A single turn carries every row of the set below to another of its rows. Some are shown first; where does it send the rows asked next?
Z987: [  2   3  16 -17   7  -9  14  -7  26   8  -6 -20   5  -9  -1  12   8  -4
  -6  12 -10   8 -12]
Z377: [ -7  24  -1  -9  -6  -4  -3  -2   7  22 -17 -23  20 -22  11 -17  -1  -8
  -2  -2   3  -9 -17]
Z398: [ -6  42  -2   6 -28 -12  -3 -13  23  19 -11 -16  10   5 -15  -5  -3  -4
   8 -11 -10   8 -22]
Z37: [  5  14   3 -17   0  -3  14  -5  35  -5   4 -28  18   8   6   6   5  -7
   1   7 -20  -6 -23]
Z966: [ -4  39   0   2 -13 -10   3  -1  22  20 -22 -20  13  -2   4 -12  -9 -11
  24  -2 -13  -7 -26]
Z423: [  7  18  12 -12 -14  -7   2   8  40  12  -1 -11   8  11  -6  -4  -9   5
  -3   6 -15   7  10]
Z6: [ -8  37   3   1 -10 -14   0  -7  26  11 -26 -19  12  -5   4 -10  -5 -16
  19  -4  -9  -4 -26]
Z410: [ -4  40   3  -9 -11  -1  -2 -10  24  13  -7 -15   6 -14 -12 -20  -6  -8
   6   3   8 -12 -22]
Z769: [ -4  24  -3  -5 -27  -5   5 -13   8  29   0 -23  13 -17  -1 -11   2   3
  -8 -14   5  -2 -26]
Z901: [-13  24   4   6 -21 -15   3  -8  13  27 -13 -21  10  -8  10   1   1  -6
  10 -17  -8  17 -21]
Z29: [  1  42  -2   3 -23  -8   0 -10  18  27  -9 -21   6   5 -15  -2  -3  -2
   9 -11 -10   7 -28]
Z955: [  5  11   4 -12   4  -4  12  -6  27  -7   1 -22  16   3  10  10   6  -6
   1  11 -19  -1 -21]
Z343: [ -8  23   3   3 -23 -12   6  -4   8  38 -12 -21   9 -11   6  -3  -1  -1
  11 -12  -8  15 -20]
Z856: [  0   6  24  -8  -9  -9  26  -3  37  13   6 -26   5   3   3  13  -1  -2
   2  -1 -17   1 -18]
Z618: [ -7  39   2  -3 -18 -10  -2 -11  26  11 -11 -14  13 -15 -11 -22  -9  -9
  -2  -2   6 -14 -20]
Z138: [ -5  26  -3  -8  -8  -7  -1   1  10  23 -12 -21  16 -25  12 -20  -5  -9
   0  -1   3  -4 -21]
Z964: [ -9  25  -1   3 -31  -9   1 -13  11  25   1 -18  16 -15  -2 -11  -1   1
 -13 -16   2   2 -20]
Z217: [  9   3   7 -12 -22  -8   6   1  28  18  -1 -27  27  10  -1  -1  -2   8
 -14   1 -21  -7   0]
Z520: [  7   8   3 -15 -20  -6   2   1  27  14  -2 -19  26  13   1  -1   1  10
 -15   0 -18  -2   6]
Z849: [  3   7  14 -25   6  -7  10  -2  29  11  -1 -27   7  -8  -4   7   8  -4
 -13   8 -10   8 -12]
Z761: [ -9  24   8   5 -18  -8   4  -2   7  36  -9 -21   7  -9   6   0  -2  -1
  11 -13  -8  16 -15]
Z803: [ -2  10  17 -23   6  -6  16  -3  29   8   3 -20   5  -7   0   9   6  -2
 -10   5  -7  10 -12]
Z468: [ -4   7  21 -12  -8  -9  28  -9  35   9   2 -23   9   5   3  14   5   0
   4  -3 -17  -2 -19]
Z12: [ -1  42   1  -5 -14  -4   2  -7  26  14  -7 -16   6 -15  -9 -21  -9  -8
   5   0   6 -14 -27]
Z439: [ -8  21   6  -2 -27  -3   6 -14   8  30   1 -22  14 -15  -3 -10   1   4
  -8 -15   4  -6 -24]
Z865: [ 12  17  11  -3 -16  -4   0   4  37   7   7 -10   6   8  -4  -3 -10   6
  -6   9 -13   5   6]
Z780: [  3   6  10 -16 -25  -6  12  -1  42   8   1 -14  18   2   5 -12  -6   5
  -1   5  -9 -14   7]
Z995: [ 14   7   7  -7 -20  -7   1  -4  28  14  -4 -19  23  11  -5   0  -2   9
 -18   5 -18  -8   2]
Z43: [ -7  37   1   2 -14  -5   3  -4  23  15 -19 -19  12  -2   4 -11  -7 -12
  29  -2 -11  -8 -21]
Z778: [ -2  42  -1   5 -21  -3  -3  -9  15  22  -5 -20  10   9 -13  -2  -2   0
  10 -10 -13   5 -27]
Z83: [  4   4   9 -20 -23  -6  11  -2  44   9   3 -19  13  -3  -1 -13  -5   1
   2  11  -9  -9   5]
Z703: [  1  17   8 -18   6  -5  14  -3  30  -4   0 -23  19   8   4   8   6  -5
  -6   5 -19  -5 -22]
Z634: [  1   4  24  -2  -5  -9  26  -6  31   7   0 -21   8   0   7  13   0  -2
   2   3 -18  -3 -19]
Z100: [  9   4   6 -14 -28  -4   7  -9  40   5   2 -13  13   2  -1  -8  -2   5
   0  10  -8 -10   5]
Z290: [  9  18   8  -9 -12  -6   0  10  39  11   6 -16  11  12  -5  -3  -9   2
  -4   9 -20  10   5]
Z59: [-11  24   4  -3  -8 -12  -1  -5  13  18 -15 -20  17 -25  14 -14  -3 -12
  -6  -7   4  -2 -21]

Z29 turns into Z343
Z865 turns into Z634
Now find these:
Z410 turns into Z43
Z468 turns into Z520
Z618 turns into Z6
Z217 turns into Z849

